rotation ticks, each row followed by its count of ticks
The counts run from 0 to 525.
[ 87  57 153 145 132 153 109 146 123 131 127 118 177 128 119 117 137 157
 153 160 120 123  97 127 128 123 141 106 121 121  92 134 104 158 115 136
 186 135 138 124 125 156 126 141 106 136 128 150 144 141  76  99  93 119
 126 127 139 125  99 131  99 126 102  55 110 126 161  54] -> 430
[147  60 101 113 115 117 135 143 152  86 142 147 155 131  98 142 107 121
 107 187 110 144 116 152 136 103 148 148 129 138  85 145 152 157 143 155
 138 143 189 125 127 142 121 107 169 116 156 153 135 132 119 106 112 133
 129 127 131 184  80 159 113 138  78 123 104 112 136  74] -> 294
[ 98  61 137  94 106  78 116 149 149  82 130 149 179 115 146 123 111 163
 103 174 131 138 125 137 115 147 131 136 145 150  97 168 133 122 125 155
 130 159 122 117  93 149 153 157 148 122 126 130 115 122 119 112 110 112
  95 111 134 196 117 138 156 129 106 129 106 131 144  63] -> 245
[125  83 146 112 125 156 112 169 122 121 111 132 129 135 150 136  66 183
 150 186 137 145 110 153 120 126 188 102 130 122 130 156 133 122 128 173
 173 151 160  99 110 170 109 140 148 116  92 117 148 122 131  97 136 160
 158 164 115 131 116 132 132 137 130  69 133 117 139  90] -> 478
[ 77  56 142 125 137 151 123 139 133 134 113 124 177 134 114 121 117 162
 149 147 119 133  85 125 129 136 150 111 112 119 106 132 107 134 122 127
 194 132 148 122 134 167 127 131 128 133 114 147 135 123  94 107  85 119
 128 137 144 116 101 130 111 141 107  27 108 128 155  65] -> 429
[ 99 101 115 109 150  90 128 134 122 111 152 163 152 126 140 106 127 139
 138 188 106 153 126 150 143  86 149 112 111 157 112  76 156 138 148 120
 130 156 167 134 163 107 137  95 117 145 160 129 113 116 150 109 105 141
 102 129 166 148  85 165 140 109  77 113 102 126 123  59] -> 290
[110  96 140 114 100 118 159 116 151  91 148 140 172 114 147 114 171 134
 135 165 135 143 100 144 179 109 139 113 122 151  93 132 112 151 146 143
 118 161 141 128 132  99 123 138 169 143 166 127 110 133 112 109 101 127
  82 101 175 214 153 158 151 109 103 136 114 137 131  76] -> 347
[145  85 141 108 107  88 165 147 125  83 134 157 151 128 141 130 142 112
 128 164 137 159 126 151 152  96 152 112 137 151  64 158 120 157 139 151
 118 152 150 128 105 106 134 131 139 142 136 151 138 161 115  85 126 128
 131 116 145 199  78 142 136 120  83 169 114 109 110  72] -> 297
[120  60 106  96 105 122 126 149 135  91  81 174 154 115 143 145  96 106
 131 125 157 155  87 140 117 146 168 114 135 139  68 184 104 138 147 131
 163 143 118 116 108 169 168 127 166 137 121 123 157 161 137 110  97 124
 100 130 131 154 111  94 137 135 113  84 121 122 101 131] -> 362
[ 93  89 114  70 109 131 113 152  80 114 100 146 188 110 161 144 101 127
 130 149 123 167  97 104 100 143 153 113 156 132 122 191 126  80 113 155
 167 152 128  90 145 136 117 156 162 111 100 101 147 131 158 120 143 165
 123 147 115 134 122 109 151 144 125  98 136 125 174  93] -> 419
[ 64  82 105  99 144 113  94 102 100 119 126 123 168 151 151 118 139 116
 101 114 112 150 106 138 115 100 149  92 121 131 111 170 154 149 127  99
 173 128 138  99 165 117 122 124 140 113 168 110 134 109 105  90 107 120
 112 141 137 165  63 108 122 158 144 118 111  94 121  86] -> 149
[134  87 100  89 106 124 109 160 106  75 108 150 159 100 136 151  92  89
 130 158 147 174 112 116  80 123 154 128 147 135  80 178 135 129 145 157
 161 146 143 110 143 156 123 118 144 110 109 104 185 178 136 117 144 165
 114 129 112 122 113 103 128 153  95 120 117 127 152 104] -> 16
[111  88  81  93 148 127  92 135 145  84 127 113 143 134 146 125 109  89
 112 116 143 154 110 144 108 125 156 100 127 180 106 179 161 155 153 127
 135 132 140 103 166 135 115  86 161 125 127  96 152 156 132 138  90 119
  88 124 108 133 109 171 134 164 106 119  70 107 133 108] -> 504
[111 140 144 116 104 149 149 132  78 103 133 147 156 108 187 140 110 108
 148 164 141 157  80 132 139  90 156 103 119 118 112 138 103 115 158 142
 131 148 167  90 173  60  91 118 148 149 145  93 132 139 134 106 130 162
 116 127 166 164 165 134 130 121 104 109 123 117 142  91] -> 518
[133  99 113  82 125 107 158 144 120 111 111 144 146 139 176 145 112 115
 117 150 148 185 132 161 158  97 182 109 121 146 100 186 128 128 147 133
 129 149 153 104 141 105 114 119 174 118 131  98 132 128 151  86 129 142
 132 142 130 188  87 144 168 158 128 152  92 108  96 110] -> 300
[116  54 118 139 126 195  86 170 113  86 103 137 148 127 140 143 121 146
 188 131 119 157  86 135 125 135 150  74 157 117 120 140 140 124 128 127
 159 142 122 112 128 169  95 122 123 172 105 132 153 128 120 107 154 167
 112 118 113 113 112  96 113 118 101  89  97 127 165  93] -> 371
[114  75 125  87 145 138 121 154 120 107 103 102 134 126 113 122 126 101
 125 146 128 109  82 136 104 122 173 103 125 185  93 141 127 170 102 173
 174 118 143 113 117 177 117 117 132 130 113 152 134 183 113 119  98 126
 120 140 113 115 102 147  90 136 105  94 153  97 174  84] -> 328
[ 91  64 126 118 102 124 124 165 176  87 103 145 146 142 144 143 117 163
 127 120 149 155 120 176 136 153 152  92 132 137 102 149 117 181 160 118
 171 176 141 134  96 158 146 116 145 129 124 138 121 140 131  96 108 106
 100 122 127 179 100 103 152 141 110 111 102 123 121  71] -> 194
[118 110  84 123 115 142  75 132 122  92 134 130 149 117 100 132 107 115
 116 151  95 153  67 160 104 142 129  96 168 168 115 187 148 140 120 162
 162 133 137 113 145 150 133 138 168 137 129 124 138 142 112 160  87 105
  92 113 137 138 162 154  96 111  88  93 126 102 151 100] -> 109
[136  84 115 101 110 136 126 177 100  86  93 183 142  94 164 143 114 114
 175 138 152 177 107 136 138 134 164  88 142 158  94 135 121 117 139 148
 135 161 121 115 124 144 140 111 126 170  98 122 153 175 172 119 151 164
 103 121 123 115 117 108 149 107  79 117 120 127 135  97] -> 19
[ 74 112 156  88 158 114 115 129  90 135 148  82 166 128 164  83 138 139
 123 181 115 122 119 117 113  95 159  95 108 165 132 145 151 124  95 158
 152 130 139  87 161 117  89 139 128 107 122 114 124 124 104 111 119 144
 122 153 130 142 106 177 137 146 141 110 132 110 176  58] -> 384
[110 103 149 114 125 103 111 156  59  85 133 156 160 106 202 133  69 127
 136 173 128 157 100 135 100 114 152 108 154 122 102 174 123  93 111 163
 124 135 109  77 118 116 134 162 124 147 129 105 138 124 127 101 148 160
 106 124 142 157 141  99 142 114 123 130 136 107 144  90] -> 416
[114  81 103  91 107 106 106  90 133  78 144 142 191  97 124 113 140 116
 115 170 142 161 119  96 105 102 146 149 151 138  98 177 160 118 165 118
 120 147 153 104 148 128 134 141 154 101 160 101 158 117 108 114 111 142
 110 116 148 192 103 129 141 145 116 129  97 156 134  92] -> 353
[ 92 120 128  89 169 144  96 141 105 108 120 114 109 111 184  77  86 139
 148 175 133 125  88 142 102 106 194  73 118 182 147 122 156 120 117 157
 132 129 127  86 141 149 109 116 137 147 108  99 125 129 131 135 113 152
 101 155 139 112 149 163 136 109 148  91 139 117 150 114] -> 274
[132  56 134 133 131 150 113 134 149  89 126 111 125 145 139 112 155 142
 138 152 112 123  99 166 153  96 161  80 141 153 100 153 149 178 102 151
 137 134 121 110  95 164 104 157 149 153 148 154 125 126  87  73 134 129
 115 127 136 201  88 113 123 122 136 154 132 101 126  86] -> 94
[105  99 137 113 111 150 111 104  83 106 102 139 147 135 159 118 164 124
 147 118 106 151  72 145 154 110 151  46 158 158 131 159 145 108 124 103
 123 135 140  81 122 106 109 158 129 180 139 129 108 108 122 116 128 121
 127 128 147 190  93 120 113  90 120 152 119 112 139  89] -> 205
[116  86 171 137 108 172 121 156 120 130 122 115 155 114 157 131 146 175
 166 162 137 141 108 149 160 128 159  74 142 137 111 159  95 155 107 171
 176 167 108 115 105 139 115 174 125 156 102 140 145 137 123  80 147 148
 125 127 129 147 137 117 145 104 129 109 146 115 149  57] -> 482
[115  88 137 129 109  69 111 155 107 111 143 147 181 113 165 135 114 157
 108 174 108 158 127 157 128 119 130 106 155 149  93 185 140 127 115 154
 147 160 108 109 113 107 160 173 133 136 138 130 131 114 134  94 128 121
 111 116 140 181 107 142 160 112 101 147 121  92 112  55] -> 247
[112 105 102  78 115  95 121 140 124 130  97 166 130 116 149 134 114 146
 114 159 139 163 138 170 122 111 180  86 134 177 113 125 147 157 151 142
 179 183 153 117 126 132 158 114 128 121 128 120 131 142 187  88 129 143
 135 154 131 150  67 120 151 112 110 141 146 104 101  77] -> 190
[100  74 140 108 114 169 114 133 110 137 122 106 192 125 133 139 142 162
 126 155 108 126 100 123 136 112 152 113 133 120 131 152 129 123 112 145
 187 149 154  91 144 123  71 161 154 116 125 135 129  94 130  84 155 172
 148 136 115 158  99 126 121 151 129 103 138 104 184  55] -> 32
[113  77 125 115 106 102 150 149  82  70 124 180 172 115 135 138 120  86
 149 165 119 167  85 120 127 103 129 127 144 127  56 149 106 114 115 150
 128 125 134 128 127 123 140 123 136 156 147 149 142 166 104 113 116 142
 101 103 159 154 108 107 109 117  68 121 121 122 146  93] -> 465
[ 87  94 134 126 148 130 112 166  80 111 108 162 134 127 199 146  75 132
 167 134 142 179 106 162 120 108 166  73 120 107  97 170 110 131 126 135
 169 142 102 112 149 129 148 112 122 159 125 102 155 138 133  89 120 143
  93 134 139 114 116  86 149 138 123  98 103 102 104 117] -> 366
[142  68 132 109 107  94 164 150 141  74 127 155 159 126 126 132 145 109
 129 169 124 162 119 152 152 111 140 130 132 156  70 150 122 145 132 152
 117 152 154 135  95 139 132 125 155 132 134 158 132 160 110  93 120 129
 110 112 140 193  72 149 133 133  78 158 111 129 120  71] -> 296
[ 89  86 118 118 122 172  82 159  95  98  96 134 150 137 149 146 102 138
 161 128 133 177  99 132  92 133 149  82 147 103 128 170 127 135 141 123
 191 144 144 106 149 151 100 113 135 128 106  98 164 141 114  99 146 163
 126 141 120 108 108  83 114 154 118  76 101 126 155  95] -> 369
[ 90  80 131 119 166 129  84 121  64 116 123 139 137 107 143  87 132 119
 161 162 111 127  83 110  96  94 156  76 132 160 111 109 155 126 106 128
 149 112 118  93 141 156 130 136  80 167 136 140 143 141 105 117 111 141
 112 132 149 110  85 117  96  95 116 104 144 109 155  81] -> 323
[ 96  98 108 133 138 146  93 114 106 129 106 151 138 153 137 133  90 131
 141 138 109 176  79 160 131  94 180  77 126 115 117 167 144 121 147 102
 161 133 174  97 155 126 140 126 138 146 146 112 145 103 104 109  88 111
 146 150 159 146  79 121 112 122 121  70  91 113  81 121] -> 258
[113  92 145 119 116 118 101 140 117  90 114 166 140 122 178 113 113 161
 165 162 149 186 115 153 133 123 166  66 159 147 122 172 145 100 158 113
 108 162 127 110  99 136 143 156 136 162 107  97 142 120 123 112 128 136
 118 132 159 168 114 116 166 107 120 127  89 157  99 114] -> 306
[ 90 143  95  99 136 148 102 125 125  77 117 147 104 150 135  98 109 117
 140 143 127 180  91 173 111 111 166  60 134 146 133 135 151 150 166 119
 150 152 172 116 165 118 111  80 160 126 141  86 126 144 114 139  85 124
  88 147 172 151 137 142 109 128 112 111  96 134 116 123] -> 56
[100  96 132 101 129 108 112 166  58 105 130 155 163 115 190 139  71 134
 135 167 112 165  98 131 112 112 157 112 143 124 115 189 126  82 101 158
 138 138 111  87 140 113 124 148 143 134 121 103 145 114 150 106 143 167
 111 138 133 139 132 115 157 127 130 121 132 103 148 105] -> 417
[115 110 136 107 169 137 106 118 140 114 128 104  98 134 170  76 125 140
 136 169 139 123 120 173 138  79 201  67 115 192 137 119 165 170 138 139
 120 141 150  86 133 139 111 112 132 140 138 118 118 130 123 104 107 132
 120 153 138 163 102 178 137 113 144 132 121 102 111  96] -> 442
[102 113  84  90 148 114  91 126 120 100 121 107 135 127 153 125 116  85
 106 118 141 153 117 149 104 105 163  91 128 185 105 181 166 163 153 127
 147 131 141  96 177 115 119  90 161 112 138  94 145 159 131 126  95 118
  99 127 108 142 101 163 129 159 119 137  92  86 125 102] -> 503
